One vector is turned by the same rotation once a tick. Each row is the vector after some number of ticks, and that number follows the row.
The counts run from 0 to 271.
[ -5  13 -50   7   2  22   7 -23   3 -10 -62 -29 -15  13  12   9   4   1
  -5 -15   9  34  13   1 -30  12 -34   8  13  -4   2  17 -41  10 -19  -9
 -11 -32 -22  24   0   5   6  -1]  243
[ 21  13 -14 -14 -17  12   7 -12  -2  -3 -30  19 -17 -34  23  21  14  15
  -2  -2  -4  39 -12 -13 -13   7   9   5  25 -27  15  13 -16 -42  23  -4
  10   5  13   9 -65 -19  -7  16]  62
[-15  28   6 -11 -14 -29 -49  -4  21 -26  20   3 -24 -13  26  38 -10  14
  -9 -28  13  19  -4 -13 -26 -21   8  -4  -3  22  21 -12 -20  16 -35 -17
  15   4 -15 -27 -16  -4  13 -14]  22
[-32  -6  13  13  -2 -27   3  21 -10 -41  23 -26 -14  -8 -21   5  -7   7
   2 -31  27   2 -21  -3   7 -37  -3  23  -3 -33  -6  38  22 -14 -14  -1
  27 -23 -39  25  -9  -9  36  18]  151
[ -3   5 -15 -28 -13  -2 -14 -19   3   4  -4  -2   5  -4  18  19 -11   3
   8   9 -21  46 -12 -29  -3  -3 -30  10  -2 -46 -22  28 -37 -35 -30 -24
   3   6  29 -39 -31  11  -8 -11]  225
[ 11   6 -14  11 -29 -14   9 -23  -1   6  16   7   5 -18  -8  22   0 -26
 -11 -21  31  24 -12  11  53   6  13 -16   3 -37  -8  31 -18  13 -29  -9
 -10  -5  -4 -39 -23  33 -11 -12]  67
[-33   0 -45 -10 -11  27  -1 -27   0   7  -8 -51 -22  26   4 -13 -11   3
  -8   5  19  15  25   5 -33 -32   8  10 -35   7 -11  35   3 -22 -41  13
  46 -38   0  14   7  15 -12  -8]  141
[ 20   8   7  39 -21 -14  17  -2  -7 -23  -7  15 -18 -30  -3  47  13  44
  12 -37   3  23  -9  -6  38   7 -11  22  31 -53  25  -8  -8  12   8 -26
   8   4 -10   2 -33  -7  12  29]  70
[-35 -21 -23  -7   4  -1   3   5 -12  11  25  -3 -13 -18   1  10   5 -15
 -14 -19  15 -13  29  26  41 -18  27  -1  13 -32  -6  16  46  35  -6 -26
  29 -23 -18 -22  -3   9   5 -36]  147
[  2  13  -6  16   0   2  19  -7  28   3  36 -14 -15  35  11  13  17  27
 -12 -40 -24  53  -1   7  20   3 -15  19 -22 -21   5 -23 -23  23 -38  -8
  19 -26 -14 -12  -9  11 -12  -2]  262
[  2  13 -18  14 -26 -17 -34  -9   0 -16  -8  -9   8  10  17  24   2  29
  -3 -26  -9  41   0 -26 -29  -1 -32   3  31 -18  30  -7 -44 -27  16 -12
  25  21   5  15 -30 -10   3 -14]  218
[-38  -4 -24   5   3  18  -1   4  14   6 -16   8 -18  16 -15   3 -33  -3
  -1 -19 -13 -23   9  41  -4 -53   8  -6 -22 -18 -51  18 -14  25 -41 -26
  -8 -16 -14 -26   9  30  23 -22]  133
[ 10  10 -27  32 -11   3   8  15  30  30 -32  -4 -12  28 -17  28  -7  29
  -9 -44 -17  28 -11  13 -12 -24 -11  24 -15 -14   8 -17  -4  28 -16  -4
  44   0  -8  28 -11 -16  16   8]  106
[-42   8 -25 -12 -35 -15 -24   2  17   4  26  -7 -11  -6  16  19   7   9
 -28  -2  -1  44  14 -12 -27 -30  34   1   3  27   7 -23 -24  26 -14  -9
  38  -4  -6   8 -14  -1 -16 -43]  0
[ 18 -23 -18   5   5  21 -14 -24 -18 -17  -2   7  -1  40   6   2  -3   4
   5  13  -8  39 -39 -29   7 -18 -18  29 -32 -47   0  49 -28 -18 -25   4
  11 -33 -15 -12 -16 -14 -12  27]  232
[-27 -11 -11  -8 -33 -19 -27  11  15   7 -14   7 -13  -9  -1  20 -25 -32
 -13   7  20 -11   9  -8   4 -44  -5 -35  -8 -37 -34  46   8 -27 -22 -34
  21   8   2 -21 -29   4  29 -22]  31
[ -9  22 -25  19 -45 -16 -16 -10  -2  16 -12  -3   0  -4 -14  46 -22  11
  -3 -27  31  14 -10  13  26  13   1 -50  25  -2  26  21 -37  28 -26 -20
 -15  -8 -21  -9 -28   9  -5 -29]  216
[  0  38 -39 -24  -3   6 -10 -32 -16  54  -7   7 -21 -36   0  22 -11  10
  26 -32  -3  16  10  21  12  11  25 -20   7  -9  18  16  -9   6 -16   1
 -10 -13   7 -43 -47  12   2 -16]  88
[ 18   5 -39  15 -23 -28   7  15   6  -4 -20  -2   6  19 -10  48   0  -5
 -23 -28  -3  33 -10   7  11   8 -15  12   2 -16  26   8  -7  57 -12  -5
  26   1 -20   5 -19 -33  30  -9]  241
[  2  38 -48   8   2  28   9 -34 -14   0 -21 -21   2 -10   9  27  22  36
  15 -43   4  34  -1  12  23  -2  22  20 -10  -8  16  15   0  -2 -14  24
 -12 -33 -27  -2 -29 -12 -12   9]  95
[-28 -15 -20 -28  23  53   9  -2  -3   5   9  -4   2  40  -6 -16   2 -21
   7  -9  -5  40  17  -6   6 -20   3  21 -30 -32 -19  57  13  -3  -7   6
  33 -29 -13   5 -13 -14   0   3]  119
[  6  18   3 -13  -7 -10 -22  -7  10 -11  21  21 -25  -7   3  28   2   6
   3 -26  24   2  -9   2  22 -25  15  -9 -50 -16   8  21   7   9 -27 -20
  10  14 -13 -51 -32 -13  30  -4]  179
[-31  18  -9 -12 -10 -11  -7  -1  -6  44  15  -2 -16 -43  -6   6 -35   2
   0 -15  10  16 -24   2 -21 -33  25  14 -19 -22  -9  25  26 -26  -4  -2
  33  -8  10   1 -30  14  36  27]  143
[ 14  14 -29 -21 -23 -12 -13 -12   2  11 -20  26 -16 -35  29  50   2 -24
 -28  -1   1  14  -4 -14 -20  14  20   3  41   7  27  -8 -26  19  11 -30
   0  13   6 -15 -24  -8   6 -26]  55
[-26  15 -19 -11  -2  11 -15 -14 -29  38  25   9  14 -21  -7  24 -33  -3
  22 -31   3  32 -14   5  19   6  18 -17  27 -41   5  51 -21  -1  -6  -5
 -23 -26  -7 -28 -29  28  20 -20]  89
[  1   4 -26  17 -14  19  34  14   7  39  -6  13 -16 -26 -10   6 -14 -18
 -14 -28 -10  40 -31  35  25  -6  36   5  13 -53 -16  31  17  -5   4   9
   8 -22 -15   8 -37  16   5  36]  256
[ 29  -4 -19  11 -23 -20  -1 -13  18 -44  -5 -10 -39  10  31  32  28   0
 -41  19  26  31 -11 -13  -3  17 -19   1  25   1  28 -15 -33  12 -14 -24
  28 -10 -11   3  -2  -3 -13  14]  47
[-14   2 -11  12   9  12   7 -13  -5 -20  17 -18   8  40  -1   4   2  19
  -1 -20  -9  31  14  14  38  -9 -28  18 -20 -37 -43  16 -17  38 -52 -18
   9 -38 -12 -42  12  35  -8 -24]  261
[-17   4 -44 -17 -22  -9 -12  -2  -3  19 -22 -10 -34 -47  24  37  11   0
 -39   8   3 -11   1  14 -13 -35  41   6  -4  -2  -5 -15  23  18 -18 -16
  32  11  16 -11 -33  15  -5 -19]  168
[-28  -9 -14  -8  -3  39   5  -3  -2   9   1 -11 -38  -1  -5 -22  -5  -9
  12   7  10  -4  14  23  -9 -42  28 -33 -10 -11 -25  32   4 -45  -5   2
  41 -27  -2   9 -29  23 -16  -9]  6
[-41 -15 -16 -16 -15  -7 -17 -15 -11 -33 -25 -39  -8   3  22  25  12  35
  -6  -5   9  16  13 -17 -50 -37  -7  37  -5  -1 -36   9   6 -29  -7 -15
  38   7   4  42  -1 -14   3 -15]  3
[-20 -50  -2  15 -27   1  -9   8 -11 -22  21  -4 -19   6  -1  -3  -1  -4
   7   1  32  -6   2  -6  30 -23 -17  -6  -1 -42   2  33  36 -24  -7 -13
  63   1  -4  24 -16   7  11  13]  173
[-39  15   4   8  22   2   5   5  -6 -17  28   7   4  -3 -15  21 -12  29
  40 -45  10  10  27  12  35 -28   9  22   6 -34 -24   5  15  36 -13 -29
   3 -20 -24 -14  -7   9  14 -18]  125
[-11   0  -5  33  26  32  21 -12  -3 -20  -7   1 -18  25  20   0  -8  38
  10 -21 -21  28   0  -1 -29  -4 -22  57  19 -14  10   3 -24   0   4 -15
  19 -26  -5  35  10   5  24  35]  265
[ -1  22 -16  -2 -31  -7 -28  17   5  -1 -34  34 -28 -62  16  38  -6   9
 -17  -3   2  -3 -11  13 -32 -21  17 -26  20   3   1 -13 -20 -14  15 -36
   1  22  -3   1 -34   3   8  15]  190
[ 24 -13 -34   0   0  42   9 -36  -9 -14   3 -18 -18   5  28  10  41  25
   8 -18  -4  36  15  -3  28  27 -10  11  34 -27  25  -5 -19  10   0 -18
  24 -15  12   3 -24  21 -39   0]  229
[ 17  21 -17  -5 -14   9   6 -15   2 -13 -30  15 -49 -65  12  25   3  10
   5  -8  30 -20 -30  36  29  -1  35 -19  -5 -23   4  10   7 -12 -11 -21
 -24   1 -18 -15 -34  13  10  36]  41
